One hidden turn or mirror swaps the rows below in pairs. Which row is each named row swapped with?
kupab: [  6.7  -2.2  -3.9   3.6   0.3  -6.9   3.7 -23.7  20.6  -0.7  13.0  -5.1
   7.7  -1.3 -12.2   7.3  -8.8  12.8 -14.8  10.3]
ginez: [-23.9   8.1   2.6   8.9  15.7 -16.1  -7.1  31.6  -1.1  10.6  -3.7 -13.4
   4.3  -6.5  -6.6   9.5  -2.4 -16.0  14.2 -15.1]
por: [ 20.0  -6.4  -7.9   5.3   3.1 -12.9 -14.9   4.0   6.0   7.7 -24.6   9.4
  -8.3   0.5 -21.6   7.3 -13.9  -2.5   1.4 -21.0]
Suna: [ 11.7   1.7 -14.7  -9.6   0.5  21.0   1.5   6.3  -0.8   7.1   8.8   3.7
   9.5  -0.6  13.0   5.4  23.3   1.8  -5.1 -10.5]
zalid: [  6.1   9.0  -0.4  13.5 -16.3  -3.1  10.5   9.1  27.1  -7.3  -0.5  -1.2
  -8.0  -0.5   9.0  -7.1   4.9  -7.5  27.1 -17.4]
Devis: [ -8.9   5.2 -10.7   5.0  -2.9  25.6   7.8  10.0  -0.8  14.5  14.6  -3.3
  -0.9   3.6  -3.5  19.7 -17.6  10.3  -3.3  -7.8]
raf: [ 16.3 -13.9  -2.4   3.0   8.0  -7.3  -6.9  24.0  14.9   3.0 -18.2 -13.6
  -5.7 -28.1 -10.6   7.1  -3.8 -19.2  -6.5 -12.9]
tol: [ -9.7  -7.0  -4.4  -3.1  -8.7  -5.1  -7.7   1.3 -14.7  -6.0   1.9   4.2
 -14.3  -9.4   2.8 -18.5  15.4 -10.0   5.4 -21.1]
lopul: [ -3.6  -3.5  -6.8 -11.5   3.0  -7.1  17.3  11.7  23.7  -3.7  10.3  -6.1
  -1.9   8.9 -23.6 -17.0  11.4  -1.5  11.8  -8.8]
Favo: [  1.4  -7.5   6.4  17.9  25.9   6.0   0.6  12.6  22.7  15.2   3.2  -7.7
  21.4  -8.3  -6.7   5.7  -7.4 -31.4   6.1 -10.6]
Dol: [ -6.1   8.3  -6.2   7.3  -5.8 -13.8  -4.4  -0.8  10.3   4.0  13.0 -10.3
  -1.5 -24.2  23.9  29.0  -4.3  -8.4  -7.6  -4.1]
duduf: [-14.7  -5.0 -14.4   6.1 -12.4  -9.5 -18.1  10.3   0.4  14.4  19.8  -5.9
   3.4   8.9   4.0  18.6   0.2   9.9   6.0   5.5]
Ditad: [  3.7 -17.0 -12.1   8.0   9.3 -10.4   7.6 -32.6   6.4  10.6   1.6  11.0
   4.3  -7.6  -5.1 -15.2  -5.6 -16.5   2.0  -9.9]
pegin: [ 10.1   6.7 -12.2  -0.3  -9.2 -24.7 -17.3  14.2  10.5  -8.2   9.8 -16.7
  11.9 -15.1  -6.7  11.6 -17.4  14.5  -7.2  -2.3]
disi: [  9.6  15.6 -13.8  12.6  10.1  11.8  16.1  11.1  10.2  -4.6  15.6  -8.2
  23.6 -10.5  -3.3  -6.9 -12.6 -20.9  -8.9  13.8]
Matur: [  3.6  14.6 -10.0  17.0   7.1  15.5  12.9   6.6   2.2   5.2 -15.4 -13.5
  -4.4   2.3  12.9   8.0   3.4  -3.1  21.1   6.5]
kiliz: [  9.4 -22.3   6.7 -14.5   7.2   1.0   0.3   8.7   4.6   7.3  13.0 -25.4
   9.2 -20.0 -10.6  12.8  -8.4 -17.9 -11.0  -7.6]
Befeb: [  0.7  14.6 -12.2  10.5   5.8   3.1  14.4  23.4  12.7 -10.2  14.5  -5.6
  23.4 -11.0   2.7  -4.5 -10.3 -16.4 -14.4  10.9]
kezi: [-10.1 -19.3 -23.8  10.4  -8.8 -10.3  -5.0 -15.9  28.4  -6.4   3.8   2.7
  -5.3   5.0   4.0 -13.7 -10.4  -6.7   7.2  -2.1]
pov: [ -8.0  -5.2   2.2   1.5 -10.8  16.7   2.5   9.9   9.8  10.9   8.8  -6.4
  -3.9  -4.0   8.1 -29.5  -4.4 -13.9   0.7 -24.5]
Sado: [ -6.5 -10.8 -27.1  12.8  -2.1   4.0   1.7  -2.0 -19.5  16.7   5.0   1.8
  21.5  -2.0 -12.6 -14.8 -12.8   1.4  10.5  -2.1]
bilib: [-14.7   2.6   3.7   2.1  17.6 -29.2  -7.4   5.5   3.0 -13.7  -1.5   6.0
   8.2  18.5  -3.3  15.7 -16.7  -1.6   1.8 -13.0]
Munu: [ -7.0   3.9  -3.8   5.1  -2.4  28.8   3.0  11.2   0.1  14.0  21.2  -7.6
  -3.3   3.0  -3.1  13.2 -16.7   8.5  -4.4 -13.2]
mivaz: [ -5.2  -3.1  -4.2   0.1  -4.9  -8.3  -8.3   3.3 -17.1 -16.9  -0.4   9.2
  -7.9  -5.5   3.2 -12.3  19.0  -3.5   9.1 -19.7]
vupez: [  0.8  12.6 -16.9   7.0 -10.1 -18.1 -10.1   5.6  10.4 -14.5 -13.6   3.5
  15.2   2.0   6.7  -7.7 -24.9 -26.6  17.7  -9.1]
Pova: [ -9.4   7.8 -11.2  28.8   7.9 -15.9   0.5   1.5   8.5   2.8   2.5  -4.8
   3.6  12.9   5.1  -9.8 -11.0 -22.0  33.7 -12.2]
veke: [  5.3 -11.3 -14.7 -13.7  -1.2 -27.2   7.9  -1.0  -0.4  -8.7  -1.9   2.5
  26.3 -10.5  -0.6  17.7 -18.3 -18.1  -0.5 -21.7]
sesu: [  3.2 -23.9  -6.3  17.1 -10.4  -5.4  -0.9  17.8   4.4 -26.7   6.4  -3.5
   4.5 -10.8  -0.6  -1.9 -23.2   2.3  14.5  -6.1]
Keba: [-10.8   4.5 -13.3  19.0  -3.3 -11.8 -13.9 -13.0 -13.6  17.9  -8.7  -4.6
   5.3  -1.2  12.7  19.6  -9.0  -6.8   9.1  -2.1]
Luf: [  8.2  -5.9  16.7  -7.9  12.6 -10.2  -6.6  -7.6  -4.7  -3.4 -16.9  -7.8
  12.6 -10.2   0.8   4.7 -21.0  -2.3   9.1 -26.7]
gamab: [  2.4   8.3 -19.1   3.8  -3.8 -19.9  -1.7   5.7   4.1 -12.9 -11.8  -4.1
  14.8   5.3   4.3 -18.1 -24.0 -28.7  18.5  -5.5]
bukof: [  5.5   6.8 -13.7  -0.4  16.2  -7.0  25.1   6.9  -9.7   6.1   9.5  -0.7
  -1.5  19.3  -5.9   7.9   6.3  -3.7   3.9   5.2]
ved: [  4.7 -18.7  13.4 -22.3  13.4  -4.7   1.8   9.9  -2.3   7.4  15.9 -17.3
  12.2  -6.9 -11.0  14.7  -8.7 -16.9  -6.5  -1.5]
geba: [ -7.5   8.1 -23.5  13.0   4.8 -10.4  12.1   6.9   5.0  24.1  -5.1   6.4
  24.0  13.2   0.9 -13.6   2.1  -6.6  -3.2   3.1]
tir: [  6.3 -15.2   1.2  17.8  11.7 -21.5  -0.7  -9.4  -5.8   2.6  -3.4  -9.4
   1.6  -3.4 -26.2  -1.9  -9.4  13.1   4.2   7.1]
pusuz: [  0.3 -19.6   9.5 -20.5  13.6  -5.6  -4.4  12.5   0.6   4.7   9.7 -19.4
   4.4 -17.9 -10.3   9.1  -6.9 -22.0 -12.0  -4.2]
dipi: [ -8.8   1.6  -4.8  18.9   0.3 -15.4  -3.0  13.6  38.3 -11.1   6.1  -1.5
  12.8 -27.3 -11.8  -1.4 -14.4  -8.6  -2.1 -14.5]
zup: [  7.0  24.3 -22.6  -5.7   2.1 -16.5  -4.8  14.2  13.8  -2.3  23.6  -8.7
   9.2  -9.4   2.2   9.6  -0.5 -21.2  19.7  -5.7]
mifi: [  3.9  -0.7   9.4   0.2  13.9  -6.0 -13.4   2.5  35.7   2.0 -10.9   8.0
  18.4  15.3  -1.3   1.3 -15.4  -3.7  -1.0  -3.2]
nuz: [ 21.2   0.9 -10.4   5.5   6.7 -16.1 -15.2   1.6   6.8   8.1 -18.1   6.5
  -5.5   2.9 -22.0   4.9 -16.8   0.1  -0.4 -19.6]
gavuf: [ 23.6 -12.4  -6.5  15.8   4.3  -8.6 -13.3  26.5  -4.5  19.1  20.2  -1.6
  12.1  -0.5   5.3 -13.0  -8.8 -11.5   1.0   3.1]
Senav: [  0.2   4.4 -26.4  14.3  -7.2  -1.4   9.7   8.3   9.1  28.1   7.7 -13.5
   5.0 -10.5   2.1 -14.5  -7.3 -25.1  22.1  -7.8]
Sedar: [  7.1  16.3 -13.5  13.0   2.7   4.4  22.0   4.6  -0.8  -2.7  23.9  -9.0
  27.2  -1.4 -11.4  -3.2  -8.7 -11.4  -9.5   8.7]
kogas: [  5.8   6.6   4.8   3.2 -10.0   1.5   4.1  -5.3 -13.5   8.6 -15.8  -3.1
   8.4 -11.6 -20.2  10.4  13.1 -16.8 -11.6   3.3]
geb: [ -4.3  -6.4  -2.4   6.8 -12.2  -4.5 -10.9   5.2 -11.0  -3.3   0.0  10.2
  -8.3 -10.6   5.7 -16.1  13.4  -5.1   7.6 -30.2]
tuni: [  7.4 -20.7   8.0 -20.6   8.7  -1.4   1.6   7.3  -1.3   8.2  20.7 -22.9
  11.6  -8.9  -7.1  13.7  -8.1 -21.1  -4.6  -7.6]
Bakud: [ -2.2   4.1  -0.7  27.2   8.4 -16.1   2.4  10.7   8.9  22.7   1.5 -17.7
  -3.2 -20.4  11.3   7.3 -14.4 -12.4 -11.7  11.2]
kem: [ 10.1 -14.0  -3.7   1.3   6.4  -1.3  -6.4  21.8  15.7  -2.5 -20.1 -18.6
  -2.9 -22.7  -5.6   5.8  -3.6 -24.9  -7.1 -17.4]
tivus: [  1.9  12.5 -21.9   8.7 -10.6 -27.0 -12.6   2.9   1.0 -18.7  -9.5   0.9
  21.0   6.3  -1.9   6.4 -18.8 -21.5  12.1 -12.9]
boz: [  6.1  17.5 -17.7   6.2   8.9  -2.4   9.4  -3.2 -15.3  -2.5  27.0  -4.7
  13.3  -9.5  11.3  -9.4   1.7  -4.4  -3.6 -21.1]
Siled: [ -4.9  -4.4   1.3   7.1  -9.3  -9.5  -7.1   0.9 -15.0 -14.7  -2.0  10.7
  -7.4  -9.0   2.5 -10.5  15.6  -4.9   7.1 -28.1]
pako: [-11.0   6.3  -4.2   9.5   8.0 -11.1  20.4   4.0   4.9  -7.2   7.1  16.6
  27.1 -17.8 -20.0  -7.7 -14.0 -18.1  15.2  -7.8]
gud: [  4.4  -0.7  -3.4  17.6   6.2 -13.9  19.2  20.1  35.6  -2.0  12.6  -4.0
  12.9   0.5  -6.1  14.3  -1.7 -13.1  -5.8   9.2]
Zom: [-11.1   7.9   1.9  -8.9  -6.6   7.0 -23.6 -20.4   2.6  -8.6   9.2 -13.3
   9.9   8.7  -7.5   7.5  -7.8 -13.5   0.7 -15.3]
zes: [ -5.1   0.7  -4.7  15.9   2.5   8.5   9.7   7.0  -9.3  12.9   1.4   9.8
  -0.3  -4.3 -20.1  20.2  -8.7  15.4  -7.7  -2.7]
Lenar: [-13.1  -7.8  -2.3   1.0  -8.0  17.2  -0.6   6.3  10.1  11.6  12.7  -1.7
  -4.4  -4.4   7.4 -24.9  -8.6  -8.7   8.4 -25.1]
fev: [ 10.3   3.9 -13.7  -5.1   1.7  -9.2 -22.7  -5.9   5.8  10.9   1.3  -2.9
 -11.9  16.3 -13.4  12.5 -20.4   9.0   9.0 -18.8]
Sobo: [ -9.5  15.2 -17.0   7.2   9.9 -17.6   4.3   1.8  21.5 -17.2  -6.4 -28.6
   7.9  -2.3   1.0  11.0 -21.7   6.9   5.5  -5.8]

tivus pairs with Sedar
por pairs with Munu
Befeb pairs with gamab
kem pairs with pov
Pova pairs with gud
Matur pairs with mifi

